In the rows, 128 means zero.
Rotation paths and how fast each direction turns (degrees per step)
Each turn is a multiple of 5 degrees from 10 to 175, or 0.
Each row of a path follows its step; steps can be skipped.
path 1
step 1: [127 121 134 127 127 136 124 133 126 133 118 133 132 135 131 133 146 129
 130 128 127 121 117 130 125 126 109 118 131 136 132 105 131 130 116 135
 120 132 125 134 136 121 137 138 122 131 138 121 122 143 121 123 137 144
 122 131 141]
step 2: [136 129 132 122 117 125 140 124 115 109 126 111 134 125 125 127 131 129
 130 119 131 136 134 135 131 130 143 118 131 150 112 138 128 139 125 122
 125 119 125 129 128 125 118 134 129 123 131 121 123 123 140 139 122 139
 132 130 136]
step 3: [124 119 120 137 119 122 139 122 141 130 120 134 131 122 126 125 115 130
 140 129 144 124 121 127 130 131 129 132 108 130 128 115 128 108 129 121
 120 136 129 129 122 117 117 123 138 118 129 128 132 125 138 119 135 133
 129 122 116]
step 7: [118 125 115 123 123 133 127 134 117 135 129 128 128 123 120 125 121 141
 113 117 126 119 123 125 134 111 129 124 127 124 132 123 128 131 128 124
 118 122 127 138 132 129 123 144 133 123 130 122 115 144 119 123 107 139
 130 127 143]
step 8: [140 125 130 130 123 139 143 134 134 107 119 128 142 131 123 122 132 137
 126 126 126 128 127 132 125 116 148 118 116 127 124 133 126 135 134 123
 128 120 122 131 137 121 127 108 125 138 128 125 128 132 129 128 139 125
 112 128 118]
step 9: [116 121 130 137 120 119 120 123 132 120 132 128 129 122 121 115 121 131
 119 133 142 126 117 139 126 149 115 123 125 127 129 122 145 118 148 123
 120 117 131 124 123 124 136 131 125 133 126 137 123 121 126 132 141 128
 136 129 132]
step 15: [112 123 135 122 117 138 128 137 141 135 133 124 128 127 121 132 127 131
 129 134 133 128 134 119 117 133 131 130 131 133 128 119 130 125 131 121
 128 133 126 143 133 113 138 132 116 128 116 148 125 122 114 138 135 130
 140 146 132]
step 16: [136 134 143 133 131 128 119 123 120 133 119 137 123 143 124 135 136 142
 128 128 120 152 121 130 118 122 128 118 133 137 126 121 140 127 124 149
 112 130 117 130 132 133 123 132 130 125 133 128 126 127 141 136 132 130
 129 128 124]
step 20: [122 121 124 137 120 124 129 130 127 108 126 129 125 130 144 110 140 125
 135 125 143 132 135 133 120 128 114 113 129 129 128 125 135 128 154 121
 133 133 125 131 127 135 131 139 122 123 128 140 138 119 121 124 130 131
 127 121 126]
Directions:
[128 127 128 132 127 128 127 127 132 128 125 128 134 130 130 125 128 132
 131 129 132 125 128 127 132 132 130 129 129 128 128 133 125 128 128 130
 128 129 127 127 128 129 128 132 129 132 128 131 130 126 127 126 128 129
 129 128 126]	125
[125 124 124 128 131 123 128 129 125 128 124 125 126 128 133 131 131 128
 127 127 129 130 128 125 127 130 129 132 126 127 130 130 130 127 130 129
 128 124 129 128 127 126 127 130 128 127 124 126 128 128 132 128 127 129
 129 126 126]	100
[129 126 126 128 124 126 125 128 129 129 129 131 123 130 129 124 128 129
 130 126 126 127 128 128 126 130 125 125 125 124 130 127 127 124 127 128
 126 129 127 128 133 126 124 131 132 131 129 128 129 129 128 130 126 129
 129 125 130]	170
[132 128 128 130 128 126 126 129 129 128 131 126 127 131 122 128 131 125
 128 126 128 132 128 127 131 130 127 125 128 128 123 128 127 129 132 129
 126 129 131 126 127 127 126 130 125 129 126 128 126 125 129 123 129 131
 128 125 128]	100
[130 129 128 130 127 126 131 128 128 124 128 130 128 128 128 126 130 128
 135 129 126 125 132 129 126 128 129 127 129 125 126 128 126 128 134 130
 131 125 128 127 128 127 129 124 130 125 129 126 127 125 131 130 124 130
 126 131 125]	125
path 2
step 0: [120 119 133 141 117 136 114 126 125 135 125 123 139 120 137 135 130 115
 135 115 135 119 133 129 135 138 109 125 136 126 129 119 132 134 147 125
 139 120 127 139 129 132 126 138 119 111 129 132 134 135 121 115 137 131
 116 132 128]
step 4: [141 143 128 141 119 124 113 131 124 141 138 122 137 121 125 117 128 130
 132 131 139 137 130 120 127 130 127 129 107 130 132 129 135 122 119 127
 123 136 124 113 131 122 123 127  98 125 125 124 132 129 120 119 134 122
 125 124 117]
step 9: [139 129 128 127 138 138 129 120 117 132 124 123 125 139 122 130 139 140
 117 125 142 132 139 129 133 132 126 124 120 127 142 133 123 153 145 141
 121 134 121 132 136 131 127 120 133 138 137 143 127 128 129 126 143 122
 119 129 143]
step 11: [117 131 128 122 137 147 114 115 131 130 113 123 127 138 120 116 129 141
 128 124 148 126 129 115 140 134 135 129 117 137 135 129 116 130 134 133
 136 121 132 128 132 127 110 118 138 137 132 127 129 122 131 120 128 124
 118 116 134]
step 12: [127 125 131 129 133 123 130 106 120 131 129 134 139 128 136 140 122 111
 136 122 130 125 127 113 126 137 126 149 143 115 135 132 132 124 136 120
 130 117 132 135 136 133 126 131 128 120 137 142 122 139 134 118 141 130
 115 123 127]
step 15: [123 138 126 137 133 126 129 123 108 120 121 120 136 133 121 134 125 119
 125 142 119 128 132 113 119 139 118 120 130 131 135 124 128 136 144 132
 125 123 136 130 119 112 120 120 123 125 116 131 142 131 119 126 115 117
 129 135 147]
step 16: [130 135 131 143 126 123 119 137 120 147 128 110 131 122 115 124 122 122
 128 117 124 119 130 127 139 126 118 136 117 131 133 118 143 128 119 134
 121 122 126 116 120 121 135 132 120 125 123 150 119 124 129 123 133 129
 123 111 123]
step 22: [135 140 121 117 138 110 125 131 140 136 132 123 119 138 131 132 126 126
 136 122 141 143 126 131 122 132 127 129 125 138 141 125 149 122 140 139
 127 126 125 127 136 130 137 130 113 141 138 140 123 123 131 117 121 122
 135 128 144]
step 26: [129 125 122 120 135 134 128 123 122 133 121 136 122 137 120 107 125 131
 126 137 123 120 131 128 119 143 125 134 149 105 147 126 127 130 130 124
 137 118 126 120 124 133 143 125 120 138 140 131 124 123 127 126 126 121
 123 113 121]
Directions:
[129 129 127 132 126 128 128 126 126 125 130 123 128 129 131 127 125 124
 126 126 125 128 127 128 129 132 127 125 125 129 127 130 126 127 130 128
 129 130 123 126 125 129 128 126 126 126 127 127 124 128 131 127 125 129
 131 129 124]	25
[127 128 130 126 132 128 131 130 127 125 125 129 126 127 132 127 131 127
 130 128 127 123 128 128 124 128 125 130 123 132 128 128 127 130 127 127
 131 127 126 128 130 131 130 124 125 130 129 130 132 127 127 128 129 129
 131 129 127]	85
[130 132 127 130 128 127 132 126 125 125 128 129 130 128 129 129 127 130
 131 132 124 129 128 127 130 131 128 128 130 125 129 129 126 131 127 128
 126 132 130 126 130 128 128 127 124 127 131 126 132 130 130 130 132 126
 128 126 127]	130
[129 132 129 126 124 126 128 126 126 127 131 126 126 129 128 131 129 131
 127 132 128 129 128 126 129 131 126 128 123 130 127 125 133 130 126 132
 123 127 127 128 128 130 129 127 131 132 125 130 129 126 128 128 127 130
 127 127 130]	55
[130 127 127 126 130 126 130 127 127 132 127 127 123 128 128 124 126 128
 130 127 127 132 128 126 128 124 126 129 124 130 126 127 128 132 132 126
 125 130 129 127 125 122 127 129 126 128 127 128 128 126 131 127 127 125
 126 128 128]	60
